[119 108 145 174 163 153  80]  (167)
[119 108 145 174 128 164 129]  (175)
[114 155 121 179 118  70 164]  (2)
[100 166 107 138  94 119 128]  (18)
common (175) (2):   [164]
common (2) (175):   [164]
step -1: [100 166]  [ 99 165]
which: [100 166 107 138  94 119 128]  (18)
common (18) (167):   [119]

[133 145 114 122 156 126 126 136 127 132 128 118 132 132 135 124 124 122
  93 127 110 138 131 121 133 127 125 128 138 109 158 104 125 142 111 127
 130 136 122 109 137 122 150 132] -> (2)
[125 125 146 126  75 117 114 106 124 121 130 159 114 141 112 116 151 106
 187 130 144 115 124 139 131 124 133 117  98 158  98 141 129 114 159 135
 106 126 110 157 126 146 110 112] -> (200)
[124 102 148 142 110 140 150 121 141 123 131 138 130 128 123 141 122 123
 164 120 133 121 118 110 114 132 119 138 114 146 107 154 123 113 147 113
 131 109 158 132 108 112 109 137] -> (96)
[122  99 135 141 134 146 150 135 137 129 125 114 137 105 133 149 108 159
 131 126 141 125 126 125 114 134 126 141 151 131 108 159 130 117 127 120
 149 114 161 130 111 116 109 141] -> (175)
[129 149 120 116 118 113 103 129 115 129 127 135 119 144 124 111 145 120
 126 152 131 127 135 148 142 122 138 114 124 127 132 112 133 134 127 143
 114 143  94 138 145 149 136 113] -> (35)
[133 155 123 115 116 110 106 118 119 128 131 145 118 151 122 106 149  95
 132 130 117 130 129 131 142 121 131 114 114 128 144  99 126 137 132 136
 106 141  95 129 145 141 145 114] -> (212)
[127 137 140 121  79 111 105 106 120 123 131 159 112 149 113 109 156 100
 178 131 140 118 126 143 138 121 135 112  99 153 108 127 130 120 155 139
 101 134  97 155 135 151 119 108] -> (167)
[134 164 118 109 113 103  93 118 112 129 130 145 114 158 121  99 156  97
 128 134 121 130 133 144 149 119 137 108 115 126 144  93 129 140 130 145
 102 149  78 135 153 152 148 107] -> (109)
[132 152 116 126 158 130 131 139 128 132 127 114 134 126 136 130 119 133
  93 128 115 136 131 122 130 129 126 131 142 110 150 113 127 139 110 126
 136 132 131 111 133 120 143 135] -> (154)
[128 110 124 140 170 150 159 146 141 132 126 102 145 104 141 151  98 152
  92 121 117 136 126 105 113 136 117 147 151 110 141 137 124 130 109 110
 155 115 170 103 114  99 131 151] -> (18)
step +1: [123]  [124]
which: [129 149 120 116 118 113 103 129 115 129 127 135 119 144 124 111 145 120
 126 152 131 127 135 148 142 122 138 114 124 127 132 112 133 134 127 143
 114 143  94 138 145 149 136 113]  (35)
which: [124 102 148 142 110 140 150 121 141 123 131 138 130 128 123 141 122 123
 164 120 133 121 118 110 114 132 119 138 114 146 107 154 123 113 147 113
 131 109 158 132 108 112 109 137]  (96)
which: [134 164 118 109 113 103  93 118 112 129 130 145 114 158 121  99 156  97
 128 134 121 130 133 144 149 119 137 108 115 126 144  93 129 140 130 145
 102 149  78 135 153 152 148 107]  (109)

[129 124 138 114 139 120 108 133 122 120 128 135 145 132 125 122 132 138
 129 119 128 126 128 140 136 116 126 109 131 116 127 123 129 140 116 129
 121 117 136 131 129 138 125 114 112 119 125 135 136 114 113 111 113 125
 117 114 118 126]  (212)
[130 164 114 174  95 134 133  93  90 168 124 101 106 107 130 101 127 120
 141 142 101 172 135 116 108 158 144 137 110 148 150 111  97 110 113 117
 138 159 126 147 132 104 155 141 155 151 107 100 112 139 123 128 127 147
 123 138 142 143]  (135)
[ 89 133 106 143 133 114 106  92 135 111 110 133 155 136 132 113 113 121
 108  79 110 128 111 148 103 149 101 119 113 147 129 122 139 137 131  97
 138 125 113 122  86  98 144 137 128 127 130 107 122 112 125 148 129 101
 150  90  92 145]  (35)
[140 125 119 141 101 126 160  96 145 143 150 107  96 135 143 165 144 124
 129 138 100  97 160 123 118 167 104 127 126 132 148 145 121 114 141 107
 112 104 128  98 100 141 156 128 111 163 161 111 100 105 143 146 146 106
 140 135 161 150]  (2)
[127 135 131 139 134 121 124 106 141 131 141 134 148 148 144 143 144 142
 130 112 112 120 147 155 127 157 111 113 132 136 148 137 137 145 133 112
 126 113 139 123 104 139 158 127 113 147 152 124 127 104 128 139 132 111
 141 110 129 155]  (18)
[128 129 121 137 125 148 159 150 140 133 122 129 107 119 126 133 115 112
 127 149 153 137 115 103 127 124 147 169 130 144 116 136 134 112 150 146
 148 157 114 133 148 114 111 153 163 126 123 134 130 169 156 151 151 148
 143 160 137 115]  (175)
which: [129 124 138 114 139 120 108 133 122 120 128 135 145 132 125 122 132 138
 129 119 128 126 128 140 136 116 126 109 131 116 127 123 129 140 116 129
 121 117 136 131 129 138 125 114 112 119 125 135 136 114 113 111 113 125
 117 114 118 126]  (212)
step +1: [148]  [149]

[120 191 141  96] : (35)
[165 143 109 120] : (135)
[139  94 142 113] : (200)
[156 145 108 101] : (154)
[111 112 109 118] : (18)
[154  88 143 107] : (2)
[161 144  96 100] : (156)
common (35) (135):   [120]
which: [154  88 143 107]  (2)
step +1: [112 109]  [113 110]
which: [165 143 109 120]  (135)

[157 102 123 105 103  97 111 127 123 104  94 123 111 179 106 176 150 127
 134  95  89 128 140 120  92 106] = (135)
[150 114 122 104  94 110 101 120 117 113  93 120  90 174 108 172 163 127
 114  77  80 115 141 122 125  92] = (109)
[148 108 125 116 116 103 120 129 126 110 111 126 123 158 114 155 137 128
 134 114 109 130 134 121 147 118] = (2)
[104 158 132 144 145 166 139 127 131 156 151 131 135  92 146  95 114 129
 119 149 155 125 120 137  99 142] = (175)
[107 152 130 138 136 158 132 125 127 150 141 129 126  99 142 102 124 129
 117 135 141 122 123 135 101 132] = (212)
[117 134 131 142 147 135 142 131 134 134 149 132 146 104 138 104 111 128
 136 154 156 134 120 131 133 146] = (167)
[107 152 130 138 136 158 132 125 127 150 141 129 126  99 142 102 124 129
 117 135 141 129 121 134 115 142] = (35)
[112 159 125 117 101 167 101 114 113 155 109 120  75 126 132 130 165  92
  94  77  94 102 136 136  83  90] = (18)
[157 102 123 105 103  97 111 127 123 104  94 123 111 179 106 176 150 127
 134  95  91 128 140 120 152 106] = (154)
[142 117 125 114 110 114 114 124 122 117 108 124 110 155 116 153 146 128
 123 102 102 123 135 124 131 110] = (200)
which: [142 117 125 114 110 114 114 124 122 117 108 124 110 155 116 153 146 128
 123 102 102 123 135 124 131 110]  (200)
which: [107 152 130 138 136 158 132 125 127 150 141 129 126  99 142 102 124 129
 117 135 141 122 123 135 101 132]  (212)
step -1: [123]  [122]

[119 170 141 183 140 115 108 121 164 157  99 134 143 153 132 179 129 133] : (2)
[110 151 148 139 152 113  97 121 168 132  99 163 164 123 168 135  96 128] : (135)
[143 141 157 144 149 100 112 122 143 145  86 143 122 118 186 150 162 141] : (96)
[103 168 148 158 103 153 115 171 115 186 148 171 136 127 138 147 160 127] : (156)
[117 165 148 136  91 163 132 173 136 120 127 152 152 141 117 159  95 100] : (35)
[155 158 168 129 133  99 144 125 118 145  94 149 135 153 157 170 152 154] : (167)
[121 140 165 137 120 121  86 133 115 158 145 154 117  99 178 140 167 137] : (154)
[138 150 190 120 171 103 130 115 126 139 124 153 147 128 158 165 139 161] : (18)
[135 130 148 178 140 158 107 116 154 162  91 100 140 166 120 157 141 125] : (200)
[121 120 170 143 111 135 107 113 118 174 156 143 122 143 178 105 162 141] : (175)
[165 113 182 126 133 107  97 145  97 126 124 120 161 141 116 165 148 111] : (109)
[119 122 138 164 108 134 147 128 113 166 140 147 136 150 183 160 168 115] : (212)
common (156) (96):   [186]
which: [138 150 190 120 171 103 130 115 126 139 124 153 147 128 158 165 139 161]  (18)
which: [155 158 168 129 133  99 144 125 118 145  94 149 135 153 157 170 152 154]  (167)
which: [135 130 148 178 140 158 107 116 154 162  91 100 140 166 120 157 141 125]  (200)
common (96) (156):   [186]
which: [143 141 157 144 149 100 112 122 143 145  86 143 122 118 186 150 162 141]  (96)

[ 88 112 125 104 107 133] : (200)
[142 128 111 119 100 139] : (135)
[165  94 108 108  74 125] : (109)
[165  94 108 107  74 117] : (18)
[142 110 137  99 105 114] : (35)
common (18) (200):   [107]
step +1: [165]  [166]

[132 104 112 142 156 163 143 113  97 105 109 112 114 136 111 117 112  95
 138 154 132 140 141 153] -> (156)
[130 115 113  84 111  99  85  97 136 113 152 159 160 116 147 142 164 151
  85 141 165 155 125 143] -> (135)
[119 101 119 144 171 176 145 121  85 108 116 106 108 123 119 128 107  82
 139 153 130 133 127 152] -> (18)
[ 99 133 159 150 142 139 153 157 123 155 137 107 106 101 142 152 104 117
 149 111 102  99  99 107] -> (175)
[116  98 115 118 163 155 122 110  90 102 136 122 124 113 134 142 130  95
 113 157 152 143 120 155] -> (2)
[146 121 112 149 141 152 148 122 113 112  93 112 113 154  96  95 109 108
 148 141 122 131 152 142] -> (212)
[162 137 109 120 103 112 115 115 144 117 107 140 140 165 105  94 136 146
 122 129 133 139 160 135] -> (154)
[136 113 105  83 113 104  81  90 133 107 149 162 162 124 142 137 166 148
  81 146 170 160 133 148] -> (200)
[167 133 110 140 114 129 136 120 135 117  85 126 127 175  88  78 119 133
 140 129 123 136 167 132] -> (109)
[151 152 132 154 106 124 150 144 150 141  99 121 119 158 102  96 111 140
 155 109  99 114 150 111] -> (96)
[140 110 107 141 146 153 139 109 105 104 106 119 120 145 106 109 117 105
 138 152 133 144 148 151] -> (35)
step -1: [127 175  88  78]  [126 174  87  77]
step -1: [117 112  95 138]  [116 111  94 137]

[136 129 113 136 124 135 145 117] = (212)
[126 126 151 120 129 125 112 124] = (109)
[127 130 125 126 121 128 105 126] = (35)
[127 128 106 128 132 129 152 144] = (200)
[126 129  78 130 114 125 157 131] = (175)
[129 124 129 131 137 123 105 109] = (2)
common (200) (2):   [129]
step +1: [130 114 125 157]  [131 115 126 158]
which: [136 129 113 136 124 135 145 117]  (212)

[135 138 123 130 116] -> (175)
[115 103 116  90 116] -> (96)
[135 153 123 130 135] -> (156)
[157 144 111 170 160] -> (2)
[135 153 123 130 116] -> (200)
step +1: [153 123]  [154 124]
which: [135 153 123 130 116]  (200)
step -1: [135]  [134]
common (175) (96):   [116]

[128 126 143 113 145] = (2)
[141 104 125 129  83] = (167)
[130 140 124 125 142] = (35)
[133 125 125 138 101] = (200)
[125 126 131 136  91] = (212)
[133 125 130  91 142] = (175)
[108 134 109 145 125] = (135)
[133 125 130 128 142] = (18)
[112 125 145 131 143] = (96)
step +1: [128]  [129]
which: [125 126 131 136  91]  (212)
which: [141 104 125 129  83]  (167)
common (18) (212):   [125]
common (200) (167):   [125]

[106  84 145 131 109 116  84] -> (96)
[166 165 145  90 152 165 153] -> (154)
[160 145 165 136 177 160 101] -> (18)
[106  84 145  90 109 166  84] -> (167)
[140 154  97  73 124 131 180] -> (2)
[133 180 118 107 147 122 142] -> (175)
common (96) (2):   [131]
which: [106  84 145  90 109 166  84]  (167)
which: [166 165 145  90 152 165 153]  (154)
which: [140 154  97  73 124 131 180]  (2)
step +1: [133 180 118]  [134 181 119]
step +1: [177]  [178]
which: [106  84 145 131 109 116  84]  (96)

[128 127 127 128 128 128 128 128 128 128 128 128 128 129 128 127 128] = (96)
[128 120  94  94 119 102 142 150 151 124 137 135 156 132  92 152 165] = (18)
[128 127 127 128 128 128 128 128 128 128 128 128 128 129 128 128 128] = (212)
[137 120 112 131 124 137 168 135 135  86 166 173 142 129 108 127 140] = (154)
step +1: [ 94 119 102 142]  [ 95 120 103 143]
which: [128 120  94  94 119 102 142 150 151 124 137 135 156 132  92 152 165]  (18)

[ 92 150 129 149 119 138 137 116 124 131 109 108 114 123 137 136 123 133
 121 142 109 143 135 121  88 134 116 130 114 137 121 122 112 122 125 150
 145 141 127 136 133 157 142 142 139 130 137 130 133 132] : (175)
[120 143 108 145 120 131 128 128 127 121 129 111 123 116 131 146 144 131
 147 142 124 162 125 129 108 134 136 126 122 128 154 138 118 129 139 176
 137 131 112 131 133 141 128 108 123 131 131 135 141 126] : (212)
[127 123 136 131 127 145 106 133 137 116 137 118 121 140 138 127 113 123
 119 144 122 153 125 136 145 106 156 132 137 118 146 126 127 106 142 151
 154 124 136 143 126 141 142 137 128 128 142 129 119 138] : (96)
[140 116 124 107 135 109 124 136 119 142 128 142 153 125 114 114 130 121
 131 111 151 107 140 121 146 131 122 133 135 132 114 122 131 145 124  89
  95 129 115 113 137 106 114 121 128 136 109 140 127 125] : (200)
[135 129 112 146 121 125 150 123 121 132 129 134 122 113 116 141 149 141
 144 118 133 108 111 132  92 153 116 109 105 131 127 149 136 142 121 137
 120 132 116 118 133 116 106 119 127 129 106 121 145 118] : (18)
[123 128 133 144 123 152 124 140 140 114 139 112 109 146 136 137 113 136
 110 159 119 152 118 133 127 103 141 133 125 137 127 123 121 101 138 146
 135 112 142 155 118 135 151 153 140 128 133 116 115 127] : (109)
[152 127 113 111 142 113 130 126 131 134 143 137 133 110 125 136 163 124
 161 111 140 122 120 136 137 136 115 111 134 119 133 140 142 146 131 128
 116 124 104 114 126 109 111 100 118 127 123 130 146 116] : (154)
[115 139 141 110 127 127 132 134 127 138 117 128 126 146 133 109 115 125
 109 135 134 132 136 124 138 105 124 142 126 139 100 109 113 111 122  98
 124 126 144 145 123 119 143 156 137 128 138 122 106 133] : (156)
[123 125 121 149 124 111 134 122 111 132 108 127 137 126 123 129 120 128
 139 114 130 119 138 117 105 164 132 126 120 134 144 137 130 141 130 127
 122 149 116 101 142 144 104 121 123 140 112 139 143 134] : (2)
[147 131 144  89 143 126 120 124 144 127 133 143 129 136 140 112 124 116
 117 113 127 121 132 138 167 111 123 124 141 111 115 121 133 124 124 105
 137 119 150 132 121 113 132 129 129 115 148 117 124 121] : (35)
[148 104 138 110 136 138 128 137 133 121 157 150 118 139 126 130 132 141
 110 130 134 108 111 147 150 116 130 118 127 125 118 139 141 130 124 117
 120 113 139 138 119 103 131 141 123 124 119 108 124 123] : (167)
[104 142 147 138 125 135 118 124 134 125 104 121 130 136 142 115 105 107
 114 123 104 137 138 117 128 127 140 145 126 116 137 121 118 123 130 142
 165 140 145 131 136 157 131 130 131 121 149 134 126 140] : (135)
step +1: [136]  [137]
which: [127 123 136 131 127 145 106 133 137 116 137 118 121 140 138 127 113 123
 119 144 122 153 125 136 145 106 156 132 137 118 146 126 127 106 142 151
 154 124 136 143 126 141 142 137 128 128 142 129 119 138]  (96)

[120 144 138 101 122 136 121 125 102 118 120 114 144 113 139 133 135 123
  96 135 110 110 130 119 153  93 125 115 109 120 138 126 117 142 131] -> (212)
[141 122 123 145 110 149 121 141 131  88 114 148 150 126 141 154 147 123
 113 150 143 140 144 107 121 123 112 108 140 134 134 142 145 115 142] -> (96)
[141 116 129 150 107 155 123 147 131  88 114 161 148 120 151 146 149 125
 110 145 149 142 141 117 117 112 110 115 148 135 134 146 144 121 141] -> (156)
[124 140 146 101 128 133 122 129 100 114 122 118 144 128 130 136 147 124
 102 138 109 115 127 120 165 101 130 124 101 117 134 132 127 133 140] -> (35)
[135 144 133 133 149 176 136 135 143 104 130 127 129 101 128  81 105 118
 122 133 116 105 133 133 129 123 129 157 148 153 103 150 126 122 136] -> (175)
[ 95 164 116 150 128 143  95 147  90 111 147 145 105 117 130 128 144 135
 141 120 136 121 151 136 105 106 105 124 107 124 129 114 143 136 163] -> (200)
[117 141 135 119 125 139 118 124 102 117 122 120 142 111 140 133 140 128
 101 137 112 109 134 118 151  92 126 117 113 120 137 124 115 139 130] -> (109)
[141 144 131 138 153 173 126 134 139 105 135 115 136 114 122  73 110 117
 125 127 110 105 130 135 129 133 125 157 148 150 112 156 122 120 136] -> (135)
[132 145 132 136 149 176 150 143 145 107 128 132 129 102 125  81 103 116
 119 134 113 107 134 138 131 125 135 155 140 151 101 152 129 121 141] -> (18)
[117 140 144  98 125 136 123 122  94 116 124 130 148 117 129 130 150 120
 102 136 116 115 127 121 157 100 122 119 103 118 132 128 118 127 137] -> (167)
[118 137 142  96 125 136 124 122 100 119 117 120 144 113 136 128 139 129
  98 140 107 105 131 116 155  94 127 119 109 120 138 129 120 142 132] -> (2)
[ 98 165 123 150 129 144  93 144  96 110 143 148 107 119 138 125 140 132
 140 118 140 117 155 137 105 105 107 125 105 120 129 114 142 135 161] -> (154)
which: [124 140 146 101 128 133 122 129 100 114 122 118 144 128 130 136 147 124
 102 138 109 115 127 120 165 101 130 124 101 117 134 132 127 133 140]  (35)
which: [141 116 129 150 107 155 123 147 131  88 114 161 148 120 151 146 149 125
 110 145 149 142 141 117 117 112 110 115 148 135 134 146 144 121 141]  (156)
which: [ 98 165 123 150 129 144  93 144  96 110 143 148 107 119 138 125 140 132
 140 118 140 117 155 137 105 105 107 125 105 120 129 114 142 135 161]  (154)
step -1: [131 116]  [130 115]

